Each path below is one point turned by a fixed rotation once a step. After each direction that follows a path, write how fast that rotation turns it, in degrees a step (0 if it stays still).
Each turn is a multiple of 5 degrees from 10 to 175, or 0.
Each row of a path follows its step; steps can be skipped.
path 1
step 0: [  8.4 -15.4  16.1   3.7   0.2  13.6  -0.1  -2.3  -1.2 -17.5   6.5  22.8
  20.6  -1.1 -37.5   2.8  -8.0   6.4  -1.1 -10.5   0.6   2.2 -18.6   1.4
 -15.5  -2.0 -19.8 -10.1 -18.9  16.1  -7.1  15.8]
step 1: [  8.3  -0.9  -2.8   3.3 -14.4 -30.9 -18.6  14.2 -15.2   1.2 -27.7  -6.1
  -2.6   5.4   5.1  -4.9   3.9  -6.9  -9.1   0.6   7.4   8.4 -14.3   7.8
  -5.8  17.2   1.0 -32.4  -3.3 -24.1 -11.0   8.6]
step 2: [-21.4  11.6  -1.4  -8.1  14.2 -11.1  22.8   6.7 -27.3  -1.3  13.0 -14.3
  -8.1 -16.4  -6.2  24.0   5.9   3.7   1.0   1.0  25.5  -1.5  14.0  -7.8
  13.9  -5.8  -7.4  12.4  -4.8 -14.0 -13.7  15.6]
step 3: [-28.1 -12.3  -6.4 -26.0  28.9  11.1  -3.0  14.3   8.5  -8.9 -18.2   1.0
  13.5  -2.7  -3.0 -23.9 -11.6  -7.0  -3.5 -13.4   9.1  -0.6 -15.7  -5.7
   4.2  -6.8  12.0   7.5  -8.6   7.1  10.6 -18.5]
step 4: [  5.4 -13.2 -24.8  -7.0 -22.8  -8.3 -24.6  -4.9  -5.9   2.2  -2.1  -2.1
   1.1  13.3 -17.3  20.7 -15.8  -1.1   3.1 -13.9  -7.2  18.6  25.7  12.3
 -10.4  -8.8  -8.3   3.3 -19.0   8.6   5.3 -17.8]
step 5: [  7.1  21.5  -0.2  24.1  -7.9  -3.8  13.1  -1.2  -0.9   0.8  -5.9  23.7
  -6.3  -4.1  -7.1   3.7  14.1 -17.1 -10.3 -25.8  16.6  25.1 -10.8 -17.3
   3.1   9.8   4.0  -4.1  -7.6  22.0  -4.8  18.4]
step 6: [-16.4 -15.7  12.8  14.8  -0.1 -10.9   6.8  10.6 -27.6 -13.5  -5.4 -17.6
  -3.6  -2.6  -5.2 -23.9  -6.1  -4.1   0.8   7.4   8.1 -12.7 -15.0  30.4
 -16.8   4.5 -19.4   2.3  -2.7  12.1  -3.5  15.5]
step 7: [ -9.1  24.4   5.1 -26.2  15.0 -12.0 -14.7  11.7   4.9   3.7  -7.7   6.7
 -12.4  19.1 -21.2  15.6  -2.0  -7.9 -15.7  12.5  22.0 -16.0   5.6   1.6
 -12.3  -3.8  -2.0  -5.6  -5.6 -27.4   6.1  -1.8]
step 8: [  2.8  -0.1 -27.4 -14.7   1.3   7.4  13.8   9.6 -13.4  -2.2 -19.3  -2.6
  35.0 -19.7  -1.5  11.1   2.2 -28.7  14.2  -6.8   4.9   2.0  13.1 -13.0
  12.8   3.7 -13.5   8.6   8.4  -2.6   9.0  -3.8]
step 9: [ -9.2 -14.7  10.4   0.9  19.1 -13.3  -6.2  13.3  -5.9   8.9  10.7   7.2
  12.0  25.9   6.2  -2.1 -12.6  11.9 -11.4 -16.8  -1.5  24.5   1.8  -0.6
  19.0   9.8 -17.9   1.0 -13.8  30.8   0.0 -13.9]
step 10: [-27.9  10.6 -21.9  24.9 -12.2   2.4 -10.8 -17.1   7.7   6.8 -17.0   7.6
 -12.4   2.8   6.8  -2.7  -2.8 -10.7  -6.5 -14.5   0.7  -7.7  13.7  21.2
  -4.2  -2.7   3.2 -14.6 -28.0   0.1  -7.4  15.9]
step 11: [  9.8 -11.0 -14.7   9.6   4.7  -0.9  13.6   1.9   1.0  -7.4   5.2  -8.7
   3.1  14.7 -30.4  19.0   7.9 -11.8  -1.5  11.6  31.0  -7.8 -21.1   4.2
  -8.5  -5.6   9.4   7.9  10.9  19.4  -0.3  26.8]
Directions:
[ 4.0  5.1  0.2  0.7  4.9 -3.2 -0.1  7.9  7.1  2.0 -6.4  3.3 -4.5 10.4
  0.5 -2.1  1.4  3.9 -8.5 -1.9  4.8  1.9 -9.9 -6.1  4.7  3.8  8.9 -1.2
  4.1  1.1  3.7 -3.9]  170
[-12.4  -1.3   5.3   0.1   0.5  10.0  -2.1  -4.5  -1.7  -1.7  -5.4  -6.0
  -8.1   8.1  -4.2  -6.4  -0.3   1.6  -1.5   1.4   1.4  -7.4   4.0  -2.6
   5.1  -5.7   2.7   4.0   0.0  -0.2   2.7   7.3]  95
[ 4.2  4.3 -0.3 -9.3  5.2  7.9 -4.2 -4.3 -7.0  1.4  3.0 -4.4  0.3 -3.4
  4.7  6.8 -8.2 -4.5 -1.4 -2.7  5.6 -5.4 -5.8  1.2 -2.9 -3.8  3.5  3.3
  3.1  1.0  9.8 -6.6]  80
[  4.8  -5.2  -5.5 -11.4  -4.8  -0.7  -1.6  -0.7   8.3  -5.9  -3.4   2.8
   4.3   0.9  -2.0   0.3  10.8   3.7  -5.5  -0.3   3.0  -8.7   2.0  -0.9
  -5.7  -9.7  -3.6  -0.7  -0.1   4.4   1.9   0.3]  95
[ -3.6   2.7   6.9   1.8  -5.0  -0.2 -13.7   5.1   5.4   6.5  -2.2  -0.7
   2.8  -3.3  -4.8  -3.7  -6.0   6.3   1.4   0.1   1.6  -6.8  -1.7   8.1
   0.0  -1.0  -2.0  -4.7  -3.7   0.9  -4.1 -10.0]  120
[ 2.2  5.3 -0.6 10.5  7.1  4.4 -3.1 -0.4  0.0  0.1 -2.4 -0.5 -0.9 -0.3
  2.7  3.5  2.0  5.8 -9.8 -4.4  2.7  4.8  9.2 -0.3 -7.6 -7.5 -5.5  3.6
  2.3 -9.6 -3.6 -3.4]  135
[  0.2  -3.1   1.4  -5.5  -5.1  -5.2  -1.3   1.6  -5.6  -6.6  -1.5  -0.8
 -10.2 -10.0  -6.5  -4.7  -1.7   5.7   2.0  -7.4   0.4   7.5  -4.2  -6.4
  -3.2  -5.2   6.0   4.5  -2.7  -4.9  -2.5  -3.2]  25
